[[141 137 146 147 113 138 114 111 149 112 141]
 [123 143 121 127 131 146 128 133 126 135 112]]
->
[[123 143 121 127 131 146 128 133 126 135 112]
 [141 137 146 147 113 138 114 111 149 112 141]]

[[136 137 125 127 127 120]
 [121 113 124 107 130 132]
 [132 123 135 123 121 135]
 [134 143 126 125 132 108]
 [129 141 126 134 130 141]
 [130 136 127 106 123 131]
 [134 142 125 108 128 137]]
->
[[134 143 126 125 132 108]
 [134 142 125 108 128 137]
 [129 141 126 134 130 141]
 [136 137 125 127 127 120]
 [130 136 127 106 123 131]
 [132 123 135 123 121 135]
 [121 113 124 107 130 132]]

[[121 129 119]
 [103 140 139]
 [117 146 122]
 [134 131 103]
 [114 133 137]
 [121 138 130]
 [112 121 114]
 [119 110 106]
 [122 142 115]
 [116 130 117]
 [123 134 118]
 [127 128 115]]
->
[[117 146 122]
 [122 142 115]
 [103 140 139]
 [121 138 130]
 [123 134 118]
 [114 133 137]
 [134 131 103]
 [116 130 117]
 [121 129 119]
 [127 128 115]
 [112 121 114]
 [119 110 106]]

[[106 130 128 139 122 142]
 [122 139 115 143 122 127]
 [109 134 127 135 120 135]]
->
[[122 139 115 143 122 127]
 [109 134 127 135 120 135]
 [106 130 128 139 122 142]]

[[144 112 103 111 106]
 [107 155 144 154 142]
 [141 153 105 109 117]
 [107 135 146 144 136]]
->
[[107 155 144 154 142]
 [141 153 105 109 117]
 [107 135 146 144 136]
 [144 112 103 111 106]]

[[130 131 124 139]
 [113 121 151  98]
 [112 147 112 145]]
->
[[112 147 112 145]
 [130 131 124 139]
 [113 121 151  98]]

[[133 117 133 138 126 130 135]
 [113 110 150 105 107 112 101]
 [129 124 132 118 118 129 143]
 [140 131 134 121 132 118 122]
 [155 152 108 107 147 152 143]
 [128 129 136 122 119 131 135]
 [128 120 129 123 125 133 131]
 [148 151 100 154 153 137 142]]
->
[[155 152 108 107 147 152 143]
 [148 151 100 154 153 137 142]
 [140 131 134 121 132 118 122]
 [128 129 136 122 119 131 135]
 [129 124 132 118 118 129 143]
 [128 120 129 123 125 133 131]
 [133 117 133 138 126 130 135]
 [113 110 150 105 107 112 101]]
---
[[137 132 107 111 129 111 144 119 107 143 109 129 107 109 141]
 [150 140 110 128 150 140 149 105 120 105 134 127 107 135 137]
 [120 125 130 110 127 144 109 131 137 149 106 131 123 128 135]
 [150 122 107 117 128 106 151 132 131 127 117 150 120 132 122]]
->
[[150 120 150 137]
 [122 125 140 132]
 [107 130 110 107]
 [117 110 128 111]
 [128 127 150 129]
 [106 144 140 111]
 [151 109 149 144]
 [132 131 105 119]
 [131 137 120 107]
 [127 149 105 143]
 [117 106 134 109]
 [150 131 127 129]
 [120 123 107 107]
 [132 128 135 109]
 [122 135 137 141]]

[[151 115 121 129 123]
 [157 131 138 133 123]
 [110 117 148 129 133]
 [109 107 130 136 123]
 [114 144 110 132 122]
 [134 104 114 132 121]
 [149 138 142 136 121]]
->
[[149 134 114 109 110 157 151]
 [138 104 144 107 117 131 115]
 [142 114 110 130 148 138 121]
 [136 132 132 136 129 133 129]
 [121 121 122 123 133 123 123]]

[[134 138 134 132]
 [125 114 125 117]
 [134 124 134 138]
 [134 132 134 117]
 [129 141 129 127]
 [128 116 128 122]
 [150 111 150 122]]
->
[[150 128 129 134 134 125 134]
 [111 116 141 132 124 114 138]
 [150 128 129 134 134 125 134]
 [122 122 127 117 138 117 132]]

[[123 103 129 146 132 111 134 140 132 112 117 139 123 130]
 [115 136 110 109 111 131 114 128 111 139 109 123 116 115]]
->
[[115 123]
 [136 103]
 [110 129]
 [109 146]
 [111 132]
 [131 111]
 [114 134]
 [128 140]
 [111 132]
 [139 112]
 [109 117]
 [123 139]
 [116 123]
 [115 130]]

[[138 110 125 135 129 133 128 126 144 130 132 112 119 139 116]
 [126 109 122 140 140 132 124 123 148 129 138 120 132 146 122]
 [136 105 120 134 127 131 131 123 144 129 124 112 116 136 112]]
->
[[136 126 138]
 [105 109 110]
 [120 122 125]
 [134 140 135]
 [127 140 129]
 [131 132 133]
 [131 124 128]
 [123 123 126]
 [144 148 144]
 [129 129 130]
 [124 138 132]
 [112 120 112]
 [116 132 119]
 [136 146 139]
 [112 122 116]]

[[154 149 132 127]
 [150 148 132 130]
 [154 150 132 127]
 [154 139 132 127]
 [154 142 132 126]
 [154 134 132 127]
 [154 144 132 127]
 [150 150 132 129]]
->
[[150 154 154 154 154 154 150 154]
 [150 144 134 142 139 150 148 149]
 [132 132 132 132 132 132 132 132]
 [129 127 127 126 127 127 130 127]]

[[133 143 118 110]
 [124 124 122 126]
 [137 134 122 109]
 [142 149 123 112]
 [119 121 146 141]
 [116 117 125 136]
 [123 125 141 135]
 [155 134 134 125]
 [137 130 143 124]
 [123 119 137 139]]
->
[[123 137 155 123 116 119 142 137 124 133]
 [119 130 134 125 117 121 149 134 124 143]
 [137 143 134 141 125 146 123 122 122 118]
 [139 124 125 135 136 141 112 109 126 110]]
---
[[139 142]
 [126 115]
 [127 111]
 [121 127]
 [152 149]]
->
[[139 142]
 [126 115]]

[[153 117 115 123]
 [103 133 115 126]]
->
[[153 117]
 [103 133]]

[[140 156 147 119 141]
 [130 141 134 128 120]]
->
[[140 156]
 [130 141]]

[[154  98 117 118 132]
 [117 119 120 125 131]]
->
[[154  98]
 [117 119]]

[[132 110 131 131 137]
 [117 141 124 129 115]
 [130 129 113 121 136]
 [135 124 139 123 101]
 [131 138 124 135 117]]
->
[[132 110]
 [117 141]]

[[125 141 114 108]
 [118 138 133 138]
 [145 108 154 127]]
->
[[125 141]
 [118 138]]

[[119 142]
 [109 132]
 [ 99 120]
 [125 119]]
->
[[119 142]
 [109 132]]
